Each path below is one point turned by a fixed rotation once a step. After each direction that follows a path, write how fast that rotation turns it, in deg/step (0 if it stays still).
Each turn is a multiple of 5 degrees from 10 to 175, or 0.
Each row of a path follows its step; steps can be skipped.
Rotation 1:
step 0: [ -4   3   2  -8  -5  17  -1   1   1 -13   9  -4   5   7  -4  10   5  -2
  -6  10  10 -25  -5  10  -4  -4  11 -14 -10  -1  11   8   2  -5  -1 -13
  10 -13   6  -5  13]
step 1: [ 12   7   3  -2  14   5  -2  18   5   2   9 -11  -1   5  -6  -2   4  -1
  -6  12   7   6  -8   2 -11 -22   7 -24   4   2  -1  -3  10   0  -8   0
   4   2  -4  -5 -18]
step 2: [ -2  -3   4  -1   7  -4  -4   9  15  -9  12  16  -2   0  -4   7   1   5
  13   3  -5   2   2  -2   1  -6   4  -4 -15   1  12  12  14   8   3  12
  16 -13  13  12 -14]
step 3: [ -6  -6   0  -4  16  -7   6   9  16  -2   8  -4   9   9   7   5  18   8
  -5   5   6 -11  19  -2  -8   9  20   2   4   8  -1   6   9  12  -9  -8
   4   9  -4   5   0]
step 4: [ 14  -8   4  -8   0  -5  -4   1  17   6  15  -7  10  13   6  -1   3 -12
  -5   2   0   2   9   6   5  -3 -14   5   7  16   7   2  -5   1 -16  16
  -2   8  18   0 -11]
step 5: [ -8   3  -8 -18 -14  -7  -5   5  -1  -2   2   2  18   1  -3 -14  17  -4
  -3  -5 -12  -9   3  -4   1   2 -12  -8   6   0  16  14  -3  15   0  -3
   9   1   2  15   3]
step 6: [  4  -2 -10 -15  -1   0  12  -5   1 -20   5 -17  24  14  -1  -1  -3  10
 -14  -2   5 -10 -12   1   0 -10  13  -3   8   2   2  -4  -6  -4  -2  14
  -2  -2   1   5   7]
step 7: [ 11  12 -11 -17 -18  14 -16  11  10  -7  -2  -4   5   8   8   7  -4   3
   3  12   5  -1   2  -6   3  -2 -10 -15  -3 -12   2  -3   3 -10  -7   4
  -3  -6  -2   9 -11]
step 8: [  0  14   3   4  -3 -10  -4  19   4  -3 -11 -12  14  -2   2   1   7  10
   0  13 -23  -5 -11  -3   5  -7  17  -2 -13  -2  -1   0  12   0   4   7
  13  -1   2   2  -2]
step 9: [  2   2  -5   3   6   2 -13  11   6 -18  -3   6   3  17  16  11  -4  -1
  -8   5   8  15   3   2  -4  -6  20   6 -13   0   4   9  -2   1 -13   1
   5   8  12   1  12]
step 10: [  1   6   0  -2  -6   9 -12   8  23   7   2  -8   6 -15  -7  -7   0   3
 -10   0   1  13  16  -7  16  -4   6  -4  -2  14   7   6  11   2 -12  -8
   4  14   6  -6   0]
[-5  3 -4 -2 -2 -1  3 -2 -2  1  1  3  1 -4 -1 -4  0 -2  1  5 -3 -2  2 -2
  6  3 -1  2 -7  0  7  1  5  0  3 -1 -1  0  0 -2 -6] => 130
[ 1  1  1  1 -5 -1  0  4 -1 -4 -6 -5 -5  0 -1  3 -1 -4  0  3  0  1 -1 -1
  7 -2  5 -5 -3 -6  1  2 -3 -4  2  2  3  3 -2 -4  4] => 40
[-1  4 -3 -4 -1  3  3 -2  0 -3  4 -4  2 -2 -7  0 -2 -4 -4 -5  2  3 -4  1
 -1 -2 -5 -5  1  1  2  1 -2  2  2 -4  1 -5 -2 -4  3] => 65
[ 2  3  6 -4  0 -4  3 -2 -2 -2  1  2  1 -2 -4  5 -3  1  3  2  4  1 -1  5
  0  0 -2  4 -6  4  0 -2 -3 -5 -2  5  2 -1  7  2  3] => 160
[-2 -1  1  1 -7  4 -3 -2 -8  1  3  1  1  2 -3 -2  2  6 -1  1  3 -7 -3  1
  0 -6 -1 -2  3 -3  3 -4 -1 -3  0  2 -4  0  0  4 -1] => 55
Rotation 2:
step 0: [  9 -21   4  17 -16  -9   6   1  -3   9  -6  -9 -10   4  -1 -21   3  -1
 -11  -5   3 -18   5   3  -1  -8   6  14  24   5 -20  -8   8  -7  -1  -3
   6 -15   0   3 -11]
step 1: [-16 -17   3   6  -6  -5  -5  13  10   7  -5   3 -18 -26   4  -8   5  21
 -14  -6   7  -1   1   3   0  -5  10 -14  13   5  -1   0  13  -1 -17  11
   6   6 -11 -17   3]
step 2: [ -9   3   0 -14   9   8   7  18  -2   0   2  -3 -23 -12  25 -18  -2   5
   0   3  10   7  23   8  -7   2   8  14  16   7  -4  -7   1   2   3 -11
   5 -16  -6   0   7]
step 3: [ -7  -5   3  -6  -2   0 -10 -10  12  13   3  -2 -16  -9  -4 -18  15   3
   1   8  -4  -8 -10   5 -10 -14  25  10  18  11  11  -3 -20  -9   0  -2
  12 -13   8   9   6]
step 4: [ -1  -6   6  -5  10  -3   2  -6  12  -9   9 -14   3 -21  15  -8  11  14
 -15  14   8   7 -18  24   0   9  10  14   8  13   5  -3   6   3 -17   3
  -7   4   2  -3 -13]
step 5: [-12   3   6   7  -7   0  17   6  -5  -3  12 -24 -11   2   2 -13  -5  -7
   4  -9  -7  -2  -1   4  -8   2  17  31  15  -3   6   6  17  -1 -14  -3
   1 -12  10  -4 -11]
step 6: [ -7 -12   4   4 -10  12   0  -7  15   7  -9   7  -1  -8   5 -10  10  -5
 -20  -1  -1 -26   8  -4  -6   4  13  11  12  -9  23   5   8  -3 -27   7
  -1  -2 -10   2   2]
step 7: [ -8  -7  15  -1  -1  14  20   6  -8  -4 -13   3  -2   0  16 -18   9  10
 -21   4  16  -5  -7   4   7   3   5  14  19   6 -16   7  13   1   6   2
   6  -4 -17   5  -7]
step 8: [-10  -6   7   0 -13 -10   2  -1   3   6  -1  11 -25  -5  -1 -15   3   0
 -14 -22  -1  11   0   6 -17  -7  10   1  17  13   1  27   1  -6   2  -4
   5 -12  -1  -8  -2]
step 9: [ -4 -21  -1  -3   0 -10 -14  -4   0 -10   6  14  -5 -16  17 -15   4   4
 -12  19  13   1  23   3  -6  10  14   8   7  11   7  -1  -6  -1  -6   1
   3 -13  -1 -11 -15]
step 10: [  3  -5   7   0  -9   0  -4   5   5  -9  -4 -15 -19  -5  -1  -6  -2  15
   9   7   8   4   1   3  -4  -7  25  24  19   2 -16  -7  -2 -16  -5   0
  18   2  -4   9 -18]
[-5  0  0 -8  2  5  1 -1  5  2  3 -4  2  2  0 -4  2  3  2  0 -4  1 -6 -1
  2  0 -2  3 -2 -3  5 -3  2  2 -2 -1 -6 -1  6  3  1] => 40
[ 2  7 -5  0 -2 -2  0 -3 -1  7  1  1  1  4 -1  2  2  5 -1  4  5  1  3 -1
  5 -5  0  3 -4 -4 -2  4  0  1 -2 -4 -2  1  2 -5  1] => 0
[ 4 -6  0 -5 -2  3  8  3 -5  5  3 -5  2 -1  3  2 -3 -1 -1  7 -1  2  3 -1
  1  5  1  0 -2  2 -3  1 -1  3  3 -2 -1  0 -2  2 -2] => 145
[  1   4   1  -1   6  -1   3   4  -2 -12   0   1   2   3   5  -1   1   5
  -4   2  -2  -1   3   1   3   0   4  -2  -1  -1  -4  -1   3  -1  -1  -4
   0   1   1   3   0] => 140
[ 4 -4 -3  5 -3 -3  0  0  1 -5  1 -6  4 -2 -7  1  2 -2  2  2  0  1  0  0
 -2  1 -1  7 -4 -2 -1 -3  2 -5 -7 -3 -1  2  1 -1 -3] => 65
[-7 -2  0  1 -1 -2  3  1 -7 -3  1 -1  5 -1 -1 -3  1 -1  5  0  5 -4 -3 -3
  6 -2  0  3 -1  0 -1 -1 -2  2  4  0  7 -5  4 -4  0] => 155
[ 3  0  1  2  2 -1  3 -5  4  2  1 -3  0  2  5  5 -5 -1  2 -3  1 -7  0 -1
  3  2  2  0  3 -3 -2  1  4  2 -4  5  2  1  6  2 -3] => 60
Rotation 3:
step 0: [  2 -12 -13 -11  -6   9  10   0  15   0  26 -26  -6  -7   6   3  -7  15
  -5 -10   2   2 -14  -1  -7 -11 -12   8  -2  -6   5 -13  13  -3  -6   4
   8   3   4  16   7]
step 1: [-16   5  -1  -3   2  15 -13  15  19  10  15   0   5  14  -7  -2 -25 -12
  -3  -7  -9 -10  -7   3  -5 -23 -12 -11   4  12  -5 -14   2  -3   0   2
   3  -1  -3   4  -2]
step 2: [-22   1 -14   2   8  24  12   2  -9 -20  -7  10 -12   8  -6  -1  -5   6
   9   1   5  -1  -5  10 -12 -13  -1 -12 -15  23   1  -4   6   6  -8  -8
  -2   3 -13  -2   2]
step 3: [  1  12 -16  -2  -5  11   3   2   1  -3 -17  15 -15  -4  16   8  -6  30
   4 -11  -5  -8 -11  -5   4   1  -7 -20  11   5   5  -4  -4   8  -6   9
  13  -2   8  -8   7]
step 4: [ 14  -5 -12 -11 -22  -4   0  -2   8   2   5  -2 -27   0   4   5 -17   5
  -6 -11   7  -7  -4 -22 -16   6 -14   1  -9   0   4  -9   5   5 -11  -9
  -1   1   7  15   6]
step 5: [-12 -15   1  -2  -7  10  -6  13   3  -6  19 -12   3 -13  -7   0 -19   1
   0  -3   0 -11 -17  -1 -14 -18  -9  -7  13  -8   1 -14 -18  -2  -7  -4
  -5  13   8   8   6]
step 6: [-17 -16  -1   0  10  13   5   9  -2   9  10   6 -17  16   0  -6 -10  -3
  -5   3  13   1 -10  11 -11 -21   1  -5  10  17  -8  -1   0   3 -18   6
  16  -7 -14  -2  -1]
step 7: [ -3  20  -9 -18  -4  20  14  10   7 -11  -7  -2  -8   1  -7   5   3  13
   7   5  -2 -17  -8  12   7   1  -8  -9   5  15   2  -5   7   7 -12  -4
  20  -5 -10  -4  17]
step 8: [ -2   8 -15   1 -14  -1  -3  -5   4   6 -10   5 -17   1  -2  12 -13   1
   6  -7  -8 -12 -18 -31  -3  -1 -13  -2   0  22   8   2   5  11   2  -2
  10  15   6  -9   1]
step 9: [  6  -7   6  -5 -15   6  11   2  -6  -3   0  -2 -15   1  -1   7  -5   6
  -2 -16  11  -1 -15   1 -20 -10 -23  -6   4  -5  -5 -12 -11  16  -2 -13
 -18  19  12  -1  -3]
step 10: [ -2 -28 -10   1   1  10   0   3   5   2   8  -5 -19   5   7 -11  -4  -3
 -13  -1  -8 -11 -30  10  -4  -6  -3 -12  17  -1  -3   0 -18   0  -5  -3
   2 -12  -4  10   3]
[-3  3  1 -5  1  4  5 -4  4  4  1  1  4  3 -3  2  6 -3  0 -3 -6  2  0  1
  0 -6  0  0  1  4  3  4  7  1 -1 -1  1  3  3 -2  0] => 60
Rotation 4:
step 0: [  6 -13  -1  13  -2  -8   0  -9 -15   8  11   3 -15  -1  -2   3  -2   9
  14 -26   2  -9  -2  -4 -13 -24   8   8  17  -1  -2   1  -5   4 -15  -4
  -1  -1  -4  -5  -2]
step 1: [-17   5   0  -6  21  -7  -4   8  -5   9 -16 -15 -13   2  -8  -7   0   1
   2  -8  -9   0   1  -4  -4 -15   2  21   1  -5  18   4  -7 -11  10  13
  -1   1   1 -10  11]
step 2: [  8  13  -9   3   4   2   1  23   2   6  -6 -13   1   9  -2 -11  -4  17
   6 -19  -3 -23  -8  -4  10   9   9   1   9  -3  -4   2   6  13  -6   6
   5  -4  17   2   0]
step 3: [ 18   8   8  14  -6 -10   1 -12 -13   4  -3  -2 -14   2  15  -9   1 -16
  -1 -17  -6  -8  -7  -5   2 -14  -1   6  -3  -4   1   5   4   0  -7  -8
   3 -21   7 -13  13]
step 4: [-14  -9  -6  -5   4  -2  10  -2 -10 -11  -1  -9 -16  -1  -3 -12  -3   4
  -2 -10  -9 -23  -7  20   8   8   0  12  -6  -7  10  -1 -15  -6  12  -2
  -7   0  -4  -6  17]
step 5: [  1 -11 -11   4  -8   0  -1   8   2   6 -19   9  14  -7  -9  -5   7  11
  13 -16  -4 -13 -11   4  22  -3 -15   5   5  -8   4   4  14  -1 -16   5
   2  -3   5   0  11]
step 6: [  5   3  -1  31  -5 -24   1   9  -1   7  -3 -14  -2   2  -4   0   3  -8
  -9   5   1  -7  -5   7   6   2  -4   7 -16   3   0  12   1  -8  -7   2
   6 -11  -5 -25   3]
step 7: [ -9 -11  -1   0   0  14  -4   9  -7  -5   2  -4 -10  -6  -5  -1 -15  -6
  17  -6   3 -25   2  15  -5   3   3   7   2  -2 -15   1  -8  11 -12   0
  -6  -9 -21 -17   6]
step 8: [  0   3  -8 -12  -2  -7  -4  12 -10   9 -11   3   0 -23  -1  -1  14  15
   3  -5  -3   4  -5  -6  -1 -12  -4  17  -5   9   8  -7   8   1 -19   8
 -14  -9  -7 -12  16]
step 9: [ -8   4  -9  18  -8 -11  -7  17 -17  11 -20 -12 -13  13  14  -6  -5  15
   0  10   5  -8   2   0   2  15   9  11 -10   1  -1  -1   9   0   1   4
   4  -1  -8  -1  -4]
step 10: [  2   3  25  -2 -15   9 -12   5  -8   4 -15   5 -11  -4   1 -14   6  -6
   7 -10  -7 -24  13   8  -7   0   6  -7  -2   8  -5   6   2   6 -16   1
  -5 -11   2  -8  -8]
[ 0 -2  6 -1  7 -5 -1  3 -2  2  2  8  3 -3  2 -2  0 -2 -2  1  3 -1  0 -4
 -1 -2 -4  3 -1  4  2  7  4  0  3 -5 -2 -1  2 -1  1] => 145
[  3   0   1 -11   5  -1   4  -2   2   2  -5   0  -2   4  -5   3  -1   1
   1   1  -2  -2   5   1  -1   4  -5   3   1   2   0   1  -3  -1  -5  -2
   2  -2  -2   0   1] => 115
[-2 -1  6  0  0  2 -1 -4  9  1 -7 -1  3  1  4 -3  0 -2  0 -5  3  3  1  2
 -3 -5 -3  1 -1  1  1 -7  3 -1 -1  2 -1 -4  0 -3  1] => 155
[ 1 -4  4  7  2  1 -2 -1  4  3 -1  4  0  2 -5  2  5  2  3 -2  1  0  0  6
  2 -1 -1 -1  3  0  2  6 -5 -7 -1  2  0  5 -1 -1 -5] => 65
[ 1  2  2  0 -1 -2 -4  0  1 -5  0 -3 -2  3 -1  2 -1 -1  0 -4  6  3  0 -2
 -2  8  0  5 -5  0  3  4 -1 -1  7  3  1  1 -5  1  4] => 140
[-3  0  1  1  6 -2  2 -1 -4  1  1 -1 -6  1  2 -5 -2  0 -2  4  2  5  1  0
  8 -1 -3  0 -3 -3  0 -3 -3 -2  2  4  5 -3 -4 -3 -5] => 135
Rotation 5:
step 0: [ 10   2  -5 -11   1 -14 -10   5  -1  10   9 -18   3   0   8  -3  -1  -8
  20 -19   1   1  -8  -2 -12 -12  -8 -13  -5 -13   6  12  -2  -6  -8  -2
  -9 -12 -14   2   3]
step 1: [ 24  -4   5   0  -1   7   5 -17   3 -10   6   8   8  -5  13  -7   7  -4
  -8  -4  -7   4   1   8  -8  -4  13  11   5  -3  16  -7  -7   7   7  -6
  16  18  13   1 -12]
step 2: [ -6   6   8  -6  -5   8   8  15 -10 -13 -12  -7 -15   5  -4  13   2  -4
  -5   8   7  -4  -8   1  -8  -8  12   4   5 -12  -8  -1  -7  15 -17   3
   1  -8   2  -3  25]
step 3: [ 14 -10  -5  11  -2   9  14   6   8   1  24   4   5   8  -7  13  -4  12
   3   6  -6   7  -6  -2  -2  14 -16   6 -13   9  -4  16  12  -6   6   5
  -7   4   7  -9   3]
step 4: [-19   6  11   6   9  -4  -3  -3 -13  14   1 -10   2   5  13  -8  15  11
  -1   5  -5  -2  16   0   2  13   1  -2  -5  -5   3  -5 -20 -14 -11  -7
  -8   9   3  16   5]
step 5: [  6  -5  -6   8   1  -7  -5   4   6  -1  -8  18   7  -6   0  13   8 -21
   4  -4 -16  -3   7  11   7 -18 -17   9   9   6   1 -15   0   4  -3  -5
 -17 -13   1  -6  -4]
step 6: [  6  -7  10   1   2  20   0  -2  -8 -12 -10  -2 -11   3  -1 -13 -10  24
   2  -5  13   3  -9  -7  13   0   1   1   0   2 -12 -28   0  -3   4   3
   4   1  -9  -3 -10]
step 7: [-25  29  -8  10   0  -8   8   1   9  -4 -11  -3  -2   6  -9   3  -3  -3
   0  16 -12  -1  -9   4   1  -5   5  -7   0   8  -2  11  10  -6  19   1
   4   4  -1  -5  -1]
step 8: [  9  -5  -9  -4   7  -2 -20   6 -10   9   5   8   2  -7  -7  -2   4  13
  13  -8   7  -3   5 -14   9  12   8 -13   7   3  11  21   2   1   2   0
  -4 -20   2  10  -9]
step 9: [ -3  -3  16  -9  -7  -7 -11 -21  -2   6   9  -9   5 -13  13 -10   2 -11
   3  -2  -5   4   0  12 -21 -20  -1 -12  -7   6  -6  -9  11  -3   1  -1
  12   0   5   3  -5]
step 10: [  5  -6   0 -15  -6   5   7   4  13 -19  -9   8  -2  13   1  -8  11 -16
   7   0   6   1  -3   2   3   1  17   5  16 -16   3   9  -8  12 -10   8
  -1   7  -4 -15 -12]
[-2 -9 -3  3 -3  0  0  4 -2  5  3 -1  2  6  1  7  2 -2  1  5  0  3 -2 -4
 -1  0  0  3  1  0 -1 -5 -3  1 -3 -2  0  7  2  1  1] => 40
[-1 -2 -1  4 -1  2 -4 -2 -7  1 -7 -5  1 -4  1  2 -3  3 -4  1 -2  4  2  3
 -2  2  1 -6 -4 -2  1  0 -4  2 -2  6  1  1 -1 -3  0] => 155
[ 2 -1  6  2  2  4  5 -2 -7  2 -1  2 -5  0  3 -5 -5 -4  0  3  2  0  4 -5
  0  4 -2 -3  5  2 -1  1 -2  0  0 -2  4  0 -1  6  1] => 155
[ 1 -4  3  0  0 -2  0  0  0  2  1  6 -2 -2  2  0  4  5 -1 -3  7 -3 -3  1
  8  1  6 -4 -3 -1 -2  0 -5  1  3  2  0  4  0  2  4] => 160
[ 1 -4 -1 -4  5 -6  6  0  2 -3  0 -6 -6  1 -1 -1  0  3 -1  4 -6 -3  3  3
  0  0  1 -4  3 -2  4 -1 -2 -2  3  1 -1  5  0  0 -4] => 120
